Rotation paths and how fast each direction turns (deg/step)
Each turn is a multiple of 5 degrees from 10 to 175, or 0.
Each row of a path follows its step; steps can be skipped.

step 0: [ 20  -5  -8  14 -17  20   0  16   8 -19  32  19  -5  22  14  38  17   1
   2   6  -3 -11  39  25  36 -20   4  19   9  10   4  11 -39   4  -3  -1
  -1   4  11  21  28  -2  -6  -3  20   8  31 -22 -29   0   7 -11 -29  18
  -1  -2  13   6   6   0  43  12   4  17  -3  24 -23 -14  43  23  45  18
 -12 -27  33  15]
step 3: [ 12  10  10   4  -5  13  -5 -20 -22 -25 -25  23 -17  13   6  -5   5  11
  10 -20  19 -38 -32  34  -3  -9 -30 -13   9  32  10 -28 -22  31   4 -21
 -24   7 -30  21  10  30 -14 -30   8  29   7  24 -32  12 -20 -11 -30  18
  -4   7  -3  22 -10  -5  -6 -30  -2  49  13  26   0 -20  22  21  22   3
   6  -8  -7   5]
step 4: [ 36   5  -8 -29   7 -13  15  11  -9  10   7 -13  34  10  12  10  -5 -26
  22 -15  -1 -12 -29  24  21  18  -3   7 -30 -21   1 -18  14   0  -6   0
 -10   5 -15 -17  32  -3  -7 -13 -15  14  71  -2 -15  46   8  33 -11  12
 -30  49  -2 -12   7   3  21  -8   9 -17 -17  20  -6  21  -1  14  18 -24
   1  16   8  29]
step 5: [-31  46  -5  -2   2  -8   0 -16 -27  17   0   9  33  37  32 -31  21  21
   7  15   2 -32 -11  27   9  15 -13  12 -12  18 -15  16   3 -29  -7 -11
  -1 -15   5 -14  23   3   6  -1  -9   3 -37  21  30   3  -2   9 -10   3
   8  13   2  -8 -11  38  32  -8 -25 -20 -36  22  31 -12   8 -11 -19  10
  29  15  35  17]
step 9: [-25  16  23  39  11 -22  -1  -7 -41 -13  27   1  13  13  28  -4 -25 -26
  -7   3  22 -13  12  23  -5  -2 -17 -22  14  -5 -23  31  -9  11  16   0
   8 -15 -16 -11   0  11  -4  -6  -8 -30 -23  39 -35   5 -11 -20  -1 -11
 -23  -4   1 -24 -20 -11  44  14  10   4  -1  17   6 -20  31   2  47   7
 -11 -33 -28  -1]
step 10: [ 26  20  -2  17 -14  -8  11  -4  14  -2  18  23  24  34   0  25   6 -31
   0  18  11   7  27  22  11   0  -9 -17  -7  -2 -16 -28 -30   5  -9   3
 -14 -17   7   9  -9  23  20  24  17 -14  55 -17 -23  29 -11 -26  10  13
 -12  13   2  10  33  29 -21 -10 -16  16 -41  10 -14  -9   6  -6  17  -4
   2 -60   9 -10]
step 12: [ -2  12 -25 -11 -10 -17  40  11  10  -8  27  10  10  12  39   0 -30  -8
  16  -2   2 -20 -25  20 -52   3   0   1   9  14  18 -29 -25  -8  29  -2
  16   5 -10  10  16   9 -44 -40 -14 -27  34  11   0 -21   3  11  -9  -3
 -27   6 -11 -17 -19   6  34  14  -9  -1 -10  10 -23 -15  15 -29  29  20
  19  16   1   8]
step 23: [ 33   3   2  -6  -6 -23  22  -1  -6  -7   4 -20   8   8  10  11  -8 -15
 -17  39  39 -17  -7  33 -15  29   1  12   8  16  14 -18  -8  10 -22 -25
  17  24   7   1  24  31 -32   9  -1  35  19 -11  10  -3  -8  20  15  39
  35 -14  -8 -11   6   5  40 -20 -29   6 -16  11 -17 -12  14  17  15  29
  41  -6  23  -9]
Directions:
[ 7 -5  4  9  2  1 -3 -4 -2 -5 -3  6 -7 -2  5  4  0  3 -8  6  1 -1  2 11
  4 -1 -6 -4  5  5 -4 -5  4  0  4  6  5 -3 -5  8 -9  2  4  0 -3 -5  2 -1
  3  3  4 -4  2 -2 -6 -3  2 -1  5  6 -9  1  0  3  1  3 10  6 -1  4 -6  0
  7 -1 -6 -4] -> 100
[-5  3 -4  6  7 -1 -5 -1 -2 -3  0 -7 -1  5  2 11  7 -3  0 -9  2  1  8 -2
  3 -2  2 -1  7  4 -9  0 -5 -4 -2  5  0  4  7  0  4  3  7  6 -3 -5 -1 -4
  3 -8 -4  2  7 -5  2 -2 -2 -6 -3 -4  1  1  7  2 -2 -6 -4  2  0 15 -4  4
 -5 -2 -3  4] -> 40
[  0  -4   2  -3  -4  -5  -6   3   2  -7  -3  -2  -2   1   1  -3  -1  -1
  -6  -3  -4  -7   2  -5  -8  10  -4  11   1  11   1   6   5   0  -5   1
  -4   0  -1  -4   2  -2   1   0  -5   6   2  -1 -10  -4  -5  -6  -4   4
  -4  -5  -3  -5  -3  -6  -9   1  -4  -7  -4   1   1   1  -4   7  -1  -5
   4  -9   4  -2] -> 145
[ 1 -7 -4  7 -2 -7  2  4 -2 -2 -1 -2  4 -2  3 -5  6  2  2 -4 -5  0 11  9
  5 -5  4  4 -3 -1  4  1 -5 -9 12 -5 -4 -5 -2 -5 -7 -6  2  5 -9  3  2  4
  2  2 -4  3 -4  1 -1  0 -6 -1 -3  5  6  3  5 -8  5 -2  1 -8 -2 -1  2 -2
  5 -2 -5  2] -> 90
[  4 -11   0   7  -1   4   5   0  -1  -9   2   1   7   1  -3   1   2   1
   3  11   8  -5   0  -3   1  -4  -3  -1  -3   3  -2   2  -3  -5  -7   7
  -2   7   0  -4  -2  -6  -7   0   0   3   0  -7  -2   1   9   6   6  -8
   2  10  -5   5   0  -2  -4   7   1  -7   1  -1  -8   1   5   2   4  -2
   5  -1   2   0] -> 175
[ -2   5  -3  -4   5   7  -7   0  -1   3   1  -4   3  -4   2  -2  -3  -3
  -1   5  -2   3  -2  -1   9  -5   3   0   1  -1  -3   1  10 -10   1   2
  -3   8  -5   3  -1  -4  -1   4  -7  -2   7   6   2  -3   1   4   5   0
  -5  -6   4   6 -10   3  -5  -2  -6  -5  -2   2  -1   6 -11  -3   1  -2
   1   0  11  10] -> 110

step 0: [ 32 -16  -5  -6 -20  36 -24  13 -20 -30 -13 -32 -14  52  -3 -25  29 -36
  -4 -15 -10   1  30  11   9  -8  -1  25  19   0 -24   2   1 -20  -8  26
  15  21  -4 -31  -7  -1  23  20  52  13  26  -5  13   4  13   3 -29 -21
  18  -3  12  26 -11  -6  11 -29  14  13   8   1 -25  12 -18  -6   1  32
  -9  -9 -10   3]
step 4: [ 33  41 -16  24 -19 -47   7  -6  -1   7  27   2   7 -38 -18  37   9   7
  13  16  20  -1   5 -10  16  -4 -23 -33 -29 -32 -10 -45  -3   9  14  -7
  12  23  -5 -15  18  27  -6  12   4  15  -1 -13  25 -31  14 -35 -13 -14
  21   7   5 -23  -1  40 -12  14  32   1   4 -15   5 -21   6  17   2  -3
 -10  14   5 -15]
step 11: [  3 -26 -26  10   0 -47  -4  25   3 -15 -16 -31   3  -7  21 -22 -33  -2
 -24   4  -4   3   8  -7 -13  29   8  11 -13 -39   7   4  20   4 -28 -19
 -14  -5   3  -3  -2 -30  10  -1 -12   4  36  51 -14  21  -8   6  -6 -14
 -32  21  12   3 -28  43   7  12 -25   6  27 -36  -2  -1  24  -9  -2  12
 -31  14  13 -24]
step 15: [-25  -7  16 -20  -1  42  -9 -15   2  53  15  17  29  -5  23  13 -54  20
   0 -21  14   7   6  -3  -7  -9  -5  -4  11  24 -10 -12 -36   4  -6  -4
 -11   4   7   8  15  22  34  -1  19   0  -4 -27 -22 -13 -16 -10 -32  39
  11 -41  -6 -27  -1   9   3  14 -16 -22 -13  -8  -2   5  15   7 -20  -4
 -27  12  44  12]
step 17: [ 23   6 -20  -6  -5   3  44  10   3  -6   0 -40  -4  23 -20  13 -24  -6
  10 -18 -21  -5  10 -10   5 -31 -35 -29   5  -3 -16  16 -20  -7   0  -8
  25  22  -1  11   5  -2 -23  11  11  18  -4  -1  24 -16 -25  12  55 -28
  -8  28  -9  30  -4  11 -27  21  10  30  29  -8   6 -32   4   7  -1  15
  33 -38 -14  24]
step 18: [ 11  -4   4  14  55   6 -16 -37 -13 -25  24 -19  17  30  45   4  23  16
   9 -14  -9 -28 -15  17 -28 -22  31  -2  40   5   8  -3 -14  14 -23 -27
 -24 -10   0  25  21  -3 -39  -2  18  -4  -5  29  -2  -8  20   4  14  25
   8 -31  -5  37 -11   7   6  15   6 -21  13 -20  -4  12  -4  20  15  -2
  11 -20  18  12]
step 19: [ 16 -11  -1   1  32 -12 -28  12  -2  -4 -21 -11   5  21  -3 -12  -8   4
 -31  38  -2   8  19  31  10  32  17  -5  27  25  43 -10  37 -18  16   3
  -7  -8  25   1   4 -21 -13 -22 -34 -35  30 -13  -4   5  30 -17  -4 -35
 -10 -15  46   0  -3 -29 -16  17 -16 -13  -8  -8  34  15 -16   6  -6 -14
  21  33  -4  -8]
step 24: [-41  -7  -1   5 -26  18  -3  -3   6  -8   2 -41  34 -20  33   2 -37   0
 -17  46  13  -1 -10   1  42  10  12 -11   1   2  11   5   4  25  -4   0
 -20  16  -1   7 -29 -29  -5   7  14 -39 -22 -10 -10  29 -12 -20   1  41
 -13  16  26 -16   8  28  -3  13  43   9  14  -2  13   0   0   9  26  27
  -1 -20 -33 -10]
Directions:
[  6   2 -11   3   6   7  -6  -8   3   5   4   0  -6   2  -1   4   3   6
   2   6   0  -5   2   1  -2  -6  -5 -15   1  11   0   2   4 -10   8   3
   3   5  -1   5  -2  -6  -1  -4  -2   0   1   0   5  -1   5  -1   2   3
  -1   0  -4   2   1   5   1  -2  -6  -2   2  -6   2  -7  -6   0   4   3
  -3   6   2  -4] -> 25
[-8 -7 -9  2 -3 -6 -3 -3 -1 -2  2  4 -6  4  6  0 -7  3 -4 -3  7 -3  0  6
  2  3 -4 -1 -3 -3  7  7  1 -1 10 -4  5  2  8  2  7  6  0  4  6  5 -4  2
 -1 -3  2  9  3  5  8  6  0 -5  1  1  1  8  1  5 -9  3 -5 -9  3 -2 -1 -1
  0 -4  1  0] -> 55
[-2 -4  4  3  3  4 -2  4  1 -2 -3  0 11  3 -4  7 -5 -3  4 -3  4 -6  7 -2
 -7  5 -2 -3 -3 -4  4 -2  7 -6 -8  5  1 10  4 -5  4  7  2  0 -2 -4 -4 13
  4 -5  7  1 -4  6 -1 -5  0 -3 -2  0 -8 -7  0 -1 -1  0  0 -1 -3 -3 -2 -7
  4  6  3 -3] -> 100
[  9  -3   2   5   2  -2  -2  -6   1   0  -2   4   1  -2   7 -10   1  -7
   2   3   2   6   6  -1   1   0  -3  -5   7   4   3   2   3   1  -7   0
   0  -3  -3  -8   6   8   1  -8   0   6   3  -1   6  -2  -3  -3  -2  -3
   4  -8   2  -5 -12   2   2   8   0  -1  -7  -1   6   0   4   6  -7   0
 -10  -2   1  -5] -> 100
[ -5   0  -4  -5  -8   3  -8   3   4  -2  -5  -2   0  -4  -5  -4  -8   1
  10   5  -1  -1   2   0   8   3  -5   5   1  -4 -18   5   8   4  -1  -5
   3   1   1   1   1  -3  -9   5  -2  -6   0  -4  -1   5   5   3   0   0
  -4  -5   1  -5  -3   4   1   5  -4  -5  -2  -1   4  -5  -2   1   1  -4
  -6   4   5   2] -> 85
[  0   3   5   7   1   2  -3   8   6  -2   4   8  -8  10  -1  -1   1   1
   1   5   5   5  -1  -6  -3   7   2  -1   1   2  -8   2  -2   2  -6   6
  -1  -8   4   8   4  -6  -1  10  -2   5   0   7   5  -5   6  -3   5   3
   0   6  -3   3  -1  -4   1  -2  -1   1 -10   1   2  10  -6   1  -2   1
  -4  -4  -3  -3] -> 160
